In the data rows, the value 50 means zero.
Here is a table of points, one per row:
[51 57 70 84 52 75 47 48 61 47 56 49 39 55 56 64 67 61 53 55 62 49 53 48 46 49 53 66 95 50 44 57 49 56 53 46 75 60 68 43 52 46 43 83 61 57 61 46 38  0 27]
[50 51 61 43 73 80 48 42 48 58 50 77 67 76 57 42 52 47 52 57 43  0 53 47 40 40 52 51 43 47 54 46 49 50 53 67 68 49 52 28 52 46 45 44 45 48 63 65 68 59 41]
[55 46 44 36 21 24 29 24  0 39 46 47 59 62 92 53 43 52 53 60 59 40 40 43 43 50 53 61 66 70 51 29  0 54 62 47 42 48 63 73 57 73 62 49 43 59 43 35 42 28 50]
[56 11 40 34 35 38 39 41 72 50 88 48 48  9 28 50 54 42 79 74 90 47 50 50 50 42 54 46 61 50 58 48 67 98 75 42 41 39 39 35 54 56 40 61 10 48 41 49 29 90 72]
[51 43 39 34 39 43 40 54 56 60 66 48 36 32 87 66 62 51 55 57 40 64 70 79 78 51 49 46 40 64  0 83 76 48 52 47 36 40 39 41  4 48  0 49 48 40 46 48 60 61 44]
[33 54 20 27 22 29 27 45 52 92 66 40 20 42 39 45 51 56 66 59 84 56 58 63 52 79 81 71 66 47 56 98 50 41 39 46 23 43 32 25 62 52 53  3 52 11 43 51 27 60 68]
[73 62 48 49 49 45 38 27 35 42 52 42 36 41 38 61 99 75 55 66 58 49 55 42 60 65 67 88 54 48 43 35 55 38  0 39 45 38 44 55 62 54 52 45 54 94 99 49 47 53 58]
[42 50 51 52 63 74 92 48 42 57 50  0 49 36 34 46 81 54 99 68 54 55 27 51 37 32 38 43 43 56 58 51 48 45 53 34 70 84 76 53 56 59 49 41 47 53 57 42 67 49 44]
[63 55 71 58 39 80 47 36 57 57 40 73 67 73 49 58 40 49 69 33 22 77 79 59 54 46 38 38 35 21 53 54 14 47 51 45 55 62 53 99 47 45 48 41 55 46 65 69 58 61 65]
[55 42 62 63 51 64 73 54 52 50 61 30 62 68 63 55 55 58 21  2 60 51 57 72 69 58 51 64 56 49 39 38 36 43 38 29 41 60 53 58 66 51 53 39 30 37 51 58 83 60 60]
[48 62 55 52 36 45 46 50 60  0 42 59 43 49 37 35 38 27 30 67  0 41 33 48 38 45 55 58 65 63 55 24 37  5 43 42 32 52 45 47 70 85 65 39 37 41 41 47 19 38 49]
[44 40 50 53 57 98 81 55 63 56 59 43 53 51 99 51 52 47 58 54 61 48 45 46 46 75 99 55 51 43 59 38 41 26 21 44 43 38 51 78 50 66 63 78 41 34 39 41 18 18 27]
[44 40 30 30 25 15 14 46 49 86 85 49 45 45 38 52 71 95 45 62 48 35 19 32 37 36 31 35 43 53 77 43 60 43 71 52 51 44 50 59  8 44 42 46 30 20 46 48 44 56 51]
[14 54 42 39 51 55 50 83 54 38 46 47 41 36 36 99 45 99 64 58 57 56 46 52 58 81 64 56 58 37 24 54 44 86 57 65 52 43 37 38 38 58 57 53 50 59 59 66 72 45 48]
[44 54 50 84 99 46 49 42 42 57 38 41 42 48 29 39 11 28 35 43 43 28 38 38 27 43 61 46 45 70 50 33 50 53 49 28 45 59 59 83 52 50 39 49 61 56 82 97 42 49 53]
[70 89 44 48 42 35 25 42 41 38 45 55 75 41 55 45 43 51 63  0 20 41 48 48 54 45 54 58 77 65 56 62 62 51 52 67 99 52 50 52 48 74 82 47 57 56 42 44 32 48  4]
[52 53 46 39 39 37 58 60 57 57 58 63 92 99 54 44 34 52 48 42 50 51 37 36 36 52 57 57 77 48 54 71 99 70 58 46 33 40 35 48 61 40  6 43 47 50 44 36 59 53 49]
[28 11 37 55 52 49 45 96 35 56 52 75 51 49 38 40 38 32 59 25 19 52 49 58 42 53 52 99 69 49 54 41 47 55 49 73 60 56 52 47 52 20 32 53 40 30 35 13 25 80 65]
[65 56 99 76 70 53 52 37 32 40 40 25 40 33 22 59 45 56 64 91 59 43 44 46 51 41 53 56 46 54 56 72 56 52 54 38 44 13  0 36 29 26 49 32 47 29  5 11 41 53 66]
[42 51 69 61 73 52 57 47 48 57 60 81 55 43 38 39 40 43 28 41 64 99 83 46 52 53 45 37 43 54 35 15 32 13 51 39 54 47 40 45 65 56 45 60 52 63 76 51 51 64 24]
[45 57 47 54 67 58 56 68 54 55 59 40  0 41 32 51 43 51 73 71 78 30 42 33 29 34  9 32 32 74 76 49 53 49 48 63 60 58 59 59 52 65 48 53 51 51 49 43 79 53 46]
[49 42 38 50 47 46 52 73 94 70 38 41 37 44 54 74 78 68 51 52 48 49 56 45 58 99 75 49 51 38 46 47 62 54 99 43 48 40 44 35 56 30 52 32 45 49 38 28 46 73 54]
[60 75 46 42 38 27 30 43 45 49 16 39 47 50 90 55 56 53 65 62 57 80 66 78 58 44 34 46 46 24 55  0 53 51 25 25 34 34 47 39 56 54 53 57 80 52 52 57 52 45 46]
[29 29 22 21 59 35 38 36 90 54 56 36 49 44 43 86 84 59 48 55 49 47 49 36 30 28 51 51 44 75 62 48 55 57 58 89 52 53 40 52 59 50 52 52 57 40 42 50 89 40 49]
[11 65 40 63 61 56 54 57 48 50 56 40 54 68 70 42 60 48 34 56 49 65 69 57 54 34 34 31 29 22  6 50 52 82 49 85 59 54 48 56 55 26 44 23 11 43 15 40 33 62 64]
[62 98 53 48 50 44 41 30 25 36 48 42 55 58 75 53 50 49 53 58 56 52 56 47 43 75 76 64 59 51 46 52 54 49 57 52 64 99 59 51 43 51 75 99 85 50 52 51 48 68 68]
[57 51 53 58 75 82 97 34 43 49 41 46 35 31 29  0 27 46 26 47 39 56 51 45 54 61 59 77 91 45 54 54 53 78 74 90 39 44 34 36 22 54 50 49 62 60 67 75 48 41 37]
[43 25 38 31 36 46 42 51 76 72 62 49 41 41 37 32  0 24 20 66 47 51 52 62 95 58 57 50 54 20 29 44 50 40 35 44 77 90 83 63 53 38 47 39 45 47 46 26 70 52 62]
[56 48 50 35 31 23 33 15 39 25 47 48 42 33 28 33 40 30 57  4 42 43 56 48 43 49 28 10 11  0 22 50 44 43 41 37 26 43 46 42 56 57 54 56 59 51 52 45 30 14 41]
[ 7 48 41 45 55 63 60 59 58 53 52 60 70 62 79 50 43 49 39 27 47 30 40 12 23 23 15 20 33 88 87 62 56 52 45 30 37 28 37  8 24 36 35 28 46 46 40 22 29 62 95]
[52  8 51 43 47 42 47 97 54 52 52 51 50 49 83 38 52 50 54 56 54 46 44 18 43 34 39 40 44 65 66 57 52 49 42 50 86 79 39 54 58 45 57 47 54 67 54 98 59 41 45]
[89 51 44 35 40 42 48 44 26 28  2 52 50 99 47 50 53 41 31 38 64 72 55 55 61 48 45 30 19 44 47 60 55 64 52 63 87 59 65 39 37 96 56 48 40 38 39 42 10 45 32]
[45 46 92 55 53 56 76 52 45 59 39 47 36 37 46 81 66 64 51 50 59 38 53 39 41 40 47 55 59 59 50 57 56 47 51 47 45 57 98 76 48 54 64 62 81 76 49 67 34 53 45]
[47 40 40 52 48 52 53 76 55 46 59 46 79 78 49 46 38 43 50 58 52 68 95 99 71 47 47 46 35 54 52 64 77 43 86 69 46 30 41 39 30 47 70 62 58 79 86 74 46 30 59]
[50 51 39 39 29 35 40 65 70 63 64 51 43 50 35 20 39  0 45 21 32 56 40 41 40 55 67 70 68 49 52 68 50 67 53 40 43 13 38 41 17 48 58 55 46 54 46 52 99 52 53]
[66 48 65 99 47 53 60 39 48 45 50 49 45 40 66 75 57 58 48 52 56 48  0 50 32 31 36 31 35 51 67 59 54 50 53 99 57 53 47 36 52 49 50 46 59 57 76 61 60 58 57]
[54 57 74 64 84 39 69 39 44 26 44 99 73 47 52 37 54 45 54 49 45 57 60 61 74 77 60 51 52 42 62 52 57 46 45 49 52 67 99 77 52 43 38 31 34 31 42 42 87 51 67]
[47 43 44 55 61 56 61 64 59 65 72 60 94 64 36 41 57 48 14 54 40 52 48 80 82 49 46 42 34 41 39 47  9 44 28 31 44 43 46 49 79 61 48 68 99 92 29 65 42 49 41]
[98 79 35 39 31 55 47 52 44 14 21 23 38 26 12 52 45 56 62 60 75 34 43 34 46 32 42 36 47 79 62 39 26 18 24 41 30 40 53 55 73  0 29 48 35 42 36 49 59 60 57]
[53 56 43 46 51 51 40 27 29 53 21 86 48 47 50 45 42 47 22 49 24 60 49 55 54 41 24 33 24 43 46 61 63 44 48 12  3 45 38 44 94 57 97 83 42 43 49 44 48 37 17]
These points spread out most along one direction. Take the direction at right angles to it along which they spread out most. Go by this last direction. For each point below, how far along it does it lie, from 0 to 99? 50 is the average, and the first point above lies past it. One standard deviation of the points above along it is 16.
[55 46 44 36 21 24 29 24  0 39 46 47 59 62 92 53 43 52 53 60 59 40 40 43 43 50 53 61 66 70 51 29  0 54 62 47 42 48 63 73 57 73 62 49 43 59 43 35 42 28 50] : 59
[47 43 44 55 61 56 61 64 59 65 72 60 94 64 36 41 57 48 14 54 40 52 48 80 82 49 46 42 34 41 39 47  9 44 28 31 44 43 46 49 79 61 48 68 99 92 29 65 42 49 41] : 33
[ 7 48 41 45 55 63 60 59 58 53 52 60 70 62 79 50 43 49 39 27 47 30 40 12 23 23 15 20 33 88 87 62 56 52 45 30 37 28 37  8 24 36 35 28 46 46 40 22 29 62 95] : 57
[65 56 99 76 70 53 52 37 32 40 40 25 40 33 22 59 45 56 64 91 59 43 44 46 51 41 53 56 46 54 56 72 56 52 54 38 44 13  0 36 29 26 49 32 47 29  5 11 41 53 66] : 66
[89 51 44 35 40 42 48 44 26 28  2 52 50 99 47 50 53 41 31 38 64 72 55 55 61 48 45 30 19 44 47 60 55 64 52 63 87 59 65 39 37 96 56 48 40 38 39 42 10 45 32] : 44
[48 62 55 52 36 45 46 50 60  0 42 59 43 49 37 35 38 27 30 67  0 41 33 48 38 45 55 58 65 63 55 24 37  5 43 42 32 52 45 47 70 85 65 39 37 41 41 47 19 38 49] : 55
[51 43 39 34 39 43 40 54 56 60 66 48 36 32 87 66 62 51 55 57 40 64 70 79 78 51 49 46 40 64  0 83 76 48 52 47 36 40 39 41  4 48  0 49 48 40 46 48 60 61 44] : 27
[54 57 74 64 84 39 69 39 44 26 44 99 73 47 52 37 54 45 54 49 45 57 60 61 74 77 60 51 52 42 62 52 57 46 45 49 52 67 99 77 52 43 38 31 34 31 42 42 87 51 67] : 41
[57 51 53 58 75 82 97 34 43 49 41 46 35 31 29  0 27 46 26 47 39 56 51 45 54 61 59 77 91 45 54 54 53 78 74 90 39 44 34 36 22 54 50 49 62 60 67 75 48 41 37] : 45
[47 40 40 52 48 52 53 76 55 46 59 46 79 78 49 46 38 43 50 58 52 68 95 99 71 47 47 46 35 54 52 64 77 43 86 69 46 30 41 39 30 47 70 62 58 79 86 74 46 30 59] : 26
[52 53 46 39 39 37 58 60 57 57 58 63 92 99 54 44 34 52 48 42 50 51 37 36 36 52 57 57 77 48 54 71 99 70 58 46 33 40 35 48 61 40  6 43 47 50 44 36 59 53 49] : 32
